Each row has a hidden score. How much does it go up from the first row of each pair to the second? 15 means little or no change, 30 a big rise and 0 a big fall. The score is a weighted sum of the row's numbers plus the product of two more (or one squared), each taken from its middle value.
array([7, -63, -27, 14, -63, 15, 14, -34, -13, 83])
array([12, -38, 76, 3, 41, 41, -32, 41, 19, 2]) 14
array([48, -58, 30, 55, -7, 31, -32, 13, -15, 18])
array([-24, 39, -18, 25, -9, -11, 1, -2, 20, -41]) 23
array([2, -12, 28, 25, -15, 7, -25, -15, 11, -13])
array([-28, -11, 3, -18, 4, -10, 13, 2, 0, 28]) 11
array([-20, 9, -25, -28, 4, -23, 66, -40, -12, 6])
array([30, -22, -16, 44, -34, -33, 26, -17, 7, -6]) 14
array([-12, -16, -18, -46, -27, -50, 29, -49, -79, 14])
array([-44, 0, -20, -29, 2, -30, 32, -47, -7, 10]) 15
array([34, 11, -32, 49, -12, -5, 13, -2, 5, 9])
array([-39, 51, 7, -21, 12, -17, 13, 9, -18, -74]) 19
array([-5, 39, 4, -4, 9, -12, 15, 7, 4, -1])
array([-15, 58, -19, 27, 10, -14, 5, 11, 4, -18]) 12
array([-2, 30, -31, 2, -25, -15, 6, -28, -5, -9])
array([-42, 20, -23, -26, 4, -57, 81, -16, -37, -7]) 8
array([-58, 12, -2, 20, -19, 20, 8, 2, 19, 16])
array([-3, 33, -18, 31, 6, 31, -11, -18, -23, -32]) 12
array([-50, 35, -19, -34, 30, -12, 3, -14, 17, -5])
array([-23, -10, -19, -4, -37, -30, 42, -27, -11, -18]) 16
array([-7, -37, 55, -28, 42, 65, -69, 28, 17, -11])
array([-10, 22, 71, -6, 74, 0, -39, 56, 10, -72]) 7
array([-48, -8, -14, 26, -2, -19, 33, -30, -67, -2])
array([34, 41, -30, 42, 26, 20, -24, 3, 2, -40]) 15
array([31, 49, -39, 27, -10, 7, 12, 19, 9, -22])
array([-24, -13, -16, -10, -21, 16, 8, -12, -18, 16]) 18
array([-11, -34, 9, -2, 34, -23, 18, 14, -12, -6])
array([-32, -36, -9, -5, -45, -50, 8, -21, -7, 42]) 20
array([2, 16, 26, -16, 18, 18, -17, 53, 18, -75])
array([-2, -5, -16, 7, -27, -14, 26, -29, 17, 27]) 18
array([37, 26, -54, 2, 0, 45, -52, -16, 54, 18])
array([-24, -15, -44, 3, 8, -16, 10, -28, -2, 1]) 14
array([-32, -23, 22, -34, 19, -58, 64, -6, 15, 8])
array([48, -40, 16, -12, -7, 8, -32, 8, -28, -9]) 18
array([15, -7, -35, -8, -39, 3, 27, -21, -33, 35])
array([7, -104, 8, 14, -38, 32, -16, -8, 0, 72]) 11
array([-30, 3, -15, -22, 11, 9, 12, -18, -19, 19])
array([-43, 24, 8, 0, 18, 2, -46, -17, 36, 26]) 20
array([-47, -28, -53, -4, 1, -66, 34, -17, -35, 23])
array([-3, -56, -17, -4, 6, -13, -7, -26, -8, 15]) 20
array([11, -10, -32, 6, 23, 35, 22, -13, -43, -8])
array([11, -19, 37, -12, 26, 47, -41, 20, 23, -1]) 21
array([-8, 23, -3, 6, 9, -39, 10, 7, 25, -40])
array([10, 21, -42, 15, -33, -14, 12, -27, -10, -31]) 17
array([-2, 5, -38, 9, -36, 3, 29, -4, -21, 27])
array([16, -14, 12, 27, -42, -2, -12, -23, -3, 32]) 21
array([-33, -20, -23, 11, 11, -54, 35, -15, -12, -4])
array([-37, -43, 1, -24, 14, -24, 4, -14, -21, 55]) 16
array([-28, 17, -17, -9, -6, -7, -30, 26, -13, 35])
array([14, -22, 26, 3, 10, 23, -33, -11, 30, 3]) 20
array([10, -37, 20, 37, -5, 19, -44, 58, 21, -8])
array([30, 7, 30, 6, 55, 55, -68, 68, 44, -17]) 18
array([-23, -16, -11, -2, -28, 39, -24, -7, 3, 36])
array([-15, 44, -9, -34, 73, 14, -15, -9, 32, -65]) 10
array([-38, 22, 53, -31, 64, 6, -25, 59, 27, 4])
array([5, -29, -6, 32, -3, 41, -29, 0, 16, -10]) 16
array([30, -4, 0, 9, 0, 26, -21, 1, 16, -47])
array([-40, -12, 24, -4, 27, -5, 12, -1, -12, -5]) 11
array([16, -8, -37, 2, -38, 18, -5, -26, -38, 11])
array([3, 8, 25, -3, 5, 37, -14, 26, 34, -33]) 15
array([5, 7, -26, 43, 17, 16, -14, -5, -21, 23])
array([-10, -48, -18, 31, -53, 10, 23, -53, 20, 57]) 23
array([24, -26, -37, -26, -5, -21, 39, -10, -48, 3])
array([30, 4, -12, -10, 0, 18, 7, -1, -6, 8]) 14
array([11, -41, -10, -26, -16, -2, 3, -12, -41, 32])
array([25, -39, 33, -7, 12, 16, -18, 4, -18, 9]) 12
array([32, -30, -12, 18, 12, 8, -48, 8, 42, -22])
array([6, 35, -18, -2, 27, 10, -14, -2, 30, -61]) 12
array([13, 20, -27, 5, -25, -16, 9, 3, -23, 7])
array([16, -14, -15, 19, -19, 14, -19, 19, -19, -6]) 14
array([18, 6, -32, -6, -3, -22, 1, -54, -18, 11])
array([21, -12, -46, 20, -17, 18, 46, -37, -46, 15]) 9
array([11, -11, 101, -24, 51, 54, -60, 71, 3, -6])
array([-22, -5, 1, -21, 8, -37, 30, -2, -31, 18]) 17
array([12, -3, 14, -21, 11, 30, -4, -9, -14, 45])
array([23, 2, -12, 9, -44, -21, 19, -3, 17, 21]) 18
array([-49, 13, 30, 2, 32, 1, 1, 23, 25, -26])
array([-21, 24, -17, 22, -20, -22, 17, -2, 5, -30]) 17
array([5, -21, 9, 0, 3, 42, -30, 13, 23, 21])
array([2, -36, 36, 8, 11, -41, 7, -6, 0, 34]) 13
array([21, -10, 10, 33, 16, 62, -31, 14, 3, -19])
array([23, -28, 25, -29, -29, -32, 7, -1, 22, 61]) 24
array([2, -14, 33, 9, 31, 11, -18, 13, 29, 9])
array([34, -18, -43, -1, -30, -38, 1, -40, -39, 53]) 17
array([-32, 15, -1, -29, 35, -24, 11, 18, -2, 11])
array([12, 8, -10, 28, -24, -17, 0, -22, -35, 68]) 18
array([-45, -48, -11, 15, -31, 2, 44, -9, -49, 63])
array([7, 2, -19, -23, 4, -39, 14, 11, -4, -1]) 22
array([-5, -19, 16, -22, -20, -49, 20, 11, -22, 35])
array([4, -71, 28, 35, -56, -20, 21, 0, -44, 50]) 10
array([-7, 32, 18, 4, 40, -2, -4, 58, 34, -51])
array([-31, 4, 19, 23, -4, -20, 21, 2, 24, 1]) 20
array([28, -14, -31, -7, -93, 19, 18, -38, -17, 33])
array([20, -28, -10, -21, -28, -16, 26, -2, -44, 34]) 6
array([-10, 25, -54, -22, 16, -34, -10, -35, 15, -62])
array([27, -13, 64, -1, 13, 40, -55, 65, 31, -28]) 3
array([39, -66, -16, 28, -60, -45, 16, -39, 16, 43])
array([8, 60, -8, -34, 20, 5, 2, 9, 3, -20]) 15
array([-12, -15, -15, -26, -3, -65, 37, -41, -18, 9])
array([-35, -3, -18, -25, 5, -33, 47, -23, 16, 0]) 14
array([-27, -12, -26, -17, -32, 23, 46, -47, -29, 32])
array([8, 44, -27, -14, -25, 0, -25, -23, -17, -9]) 18
array([-18, 37, 50, 3, 49, 29, -16, 19, 31, -35])
array([-10, -3, -7, 17, -26, -4, 20, 0, -1, 6]) 15
array([-35, 12, 4, 2, -13, -58, 26, -28, -33, -45])
array([11, -40, 9, 24, -6, -32, 17, -17, 27, 11]) 12
array([12, 22, 16, 8, 18, -5, 6, -1, 25, -16])
array([-30, 12, -15, -7, -14, 27, -2, 10, 7, 14]) 15
array([-10, 24, 14, -16, 37, -25, -7, -4, -39, -3])
array([-12, -10, -29, -6, -43, -13, 0, -14, 0, 35]) 21
array([13, 8, 27, -18, -6, 27, -42, 11, 27, -13])
array([26, 48, 18, 34, 51, -1, -6, 15, 12, -46]) 5
array([-4, 13, 9, -33, 18, -62, 22, -10, -36, 17])
array([-7, 26, -4, 6, 13, -25, 63, -45, 26, -28]) 18
array([14, -2, 14, -22, 4, -14, -6, 28, 7, -15])
array([19, 3, -17, -34, -25, 26, -13, 20, 9, 18]) 17
array([-20, 38, -55, -11, -43, -35, 20, -40, -6, 17])
array([-21, 1, -9, 3, -16, -27, 13, -1, 5, 60]) 8
array([27, -9, -34, 22, -25, -47, 19, -28, -39, 47])
array([33, 5, -13, 0, -18, -4, 15, -19, -27, -1]) 18
array([35, -35, 124, -14, 59, 93, -72, 118, 17, 7])
array([39, 5, -22, 26, -28, 20, 4, -38, -39, 26]) 20
array([-27, 49, -1, -12, 16, 1, -26, 30, 32, -78])
array([-25, 6, -40, -38, -16, -29, 44, -15, -41, 36]) 11
array([3, 22, -8, 13, -21, -6, 2, 4, -15, 16])
array([7, -10, 18, 7, -22, -29, 30, 5, 2, -8]) 15
array([1, -16, -59, -3, 2, 0, 23, -36, -20, 39])
array([-20, -39, -66, -23, -23, -35, 27, -30, -46, 19]) 26
array([-26, -14, -11, 3, 7, -54, 27, -36, -42, 24])
array([-40, -18, 23, 2, -9, 0, -5, 9, -15, -4]) 17
array([-4, 30, 75, 34, 63, 34, -66, 64, 37, -39])
array([-24, -32, -10, -2, -35, -25, 12, -33, -20, 53]) 19
array([9, 25, 57, -12, 38, -35, 7, 22, 23, -23])
array([-27, -49, 4, -3, -41, 0, 27, -37, -14, 56]) 18
array([36, -19, 2, 15, 1, 44, -38, 43, -12, -33])
array([-18, 12, -16, -14, -19, 14, -4, -34, 14, 42]) 23
array([-4, -18, -39, 16, -36, -73, 50, -52, -45, 63])
array([-17, -13, -5, 2, 18, -34, 18, -25, 35, -2]) 19
array([57, -45, 10, 8, 0, 26, -58, 10, -13, 16])
array([0, 26, 55, 3, 44, 78, -50, 37, 28, -98]) 9
array([30, 49, 19, 9, 41, -16, -12, 48, 1, -65])
array([-22, 55, -33, 3, -26, 13, 9, -34, -29, -7]) 24
array([17, 54, 89, -26, 111, 29, -77, 75, 41, -58])
array([21, 40, 3, 11, 25, -20, 24, 6, -36, -34]) 17
array([-35, 15, 14, 26, 2, 71, -41, 46, 4, 21])
array([46, -11, -22, -12, -6, 19, 33, -31, -24, 30]) 16
array([10, 21, 0, 4, 27, -9, -22, 20, 13, -13])
array([-14, 53, -18, 33, 7, -5, 9, 0, 11, -40]) 16
array([11, 45, 69, -7, 90, 29, -54, 69, 3, -62])
array([47, -48, 24, 37, -24, 16, -30, -5, 31, -6]) 27
array([12, 5, 45, 10, 38, 33, -14, 16, -8, -19])
array([4, -45, 18, 11, -31, -13, 8, -10, 8, 22]) 21
array([32, -18, 20, 29, -19, -7, 20, 22, 22, 49])
array([46, -58, 15, -1, -3, 62, -24, 4, 16, 37]) 15
array([13, -6, 12, 3, 20, 30, -52, 28, -44, 42])
array([2, -100, -3, 11, -41, -4, 22, -33, 11, 89]) 15
array([-10, 57, 58, 34, 48, 64, -48, 76, -25, -74])
array([5, -2, -23, -22, -29, 36, 12, -17, 23, 77]) 28
array([27, -18, -24, -39, -49, 2, 7, -4, -2, 20])
array([11, -57, 28, 38, -21, 33, -21, 38, -6, 41]) 1
array([-25, 11, 0, 3, -10, 15, 20, 11, 0, 0])
array([38, -22, 31, 14, -4, -14, -38, 23, -5, -2]) 14
array([-48, 15, -38, -16, -25, -17, 45, -37, -14, -8])
array([-39, 1, -37, -25, -15, -22, 48, -32, -20, 16]) 13
array([14, 34, -10, -9, -39, -39, 23, -31, -20, -29])
array([13, 27, -18, -15, -40, 20, 52, -31, -42, 2]) 14
array([28, 64, 61, 50, 67, 26, -58, 66, 34, -59])
array([7, -52, 33, 38, 0, 16, -18, 45, 44, 30]) 7
array([-21, -65, -13, 37, -72, -39, 40, -52, 13, 61])
array([32, 15, 19, -8, 8, 6, -43, 17, 15, -34]) 19
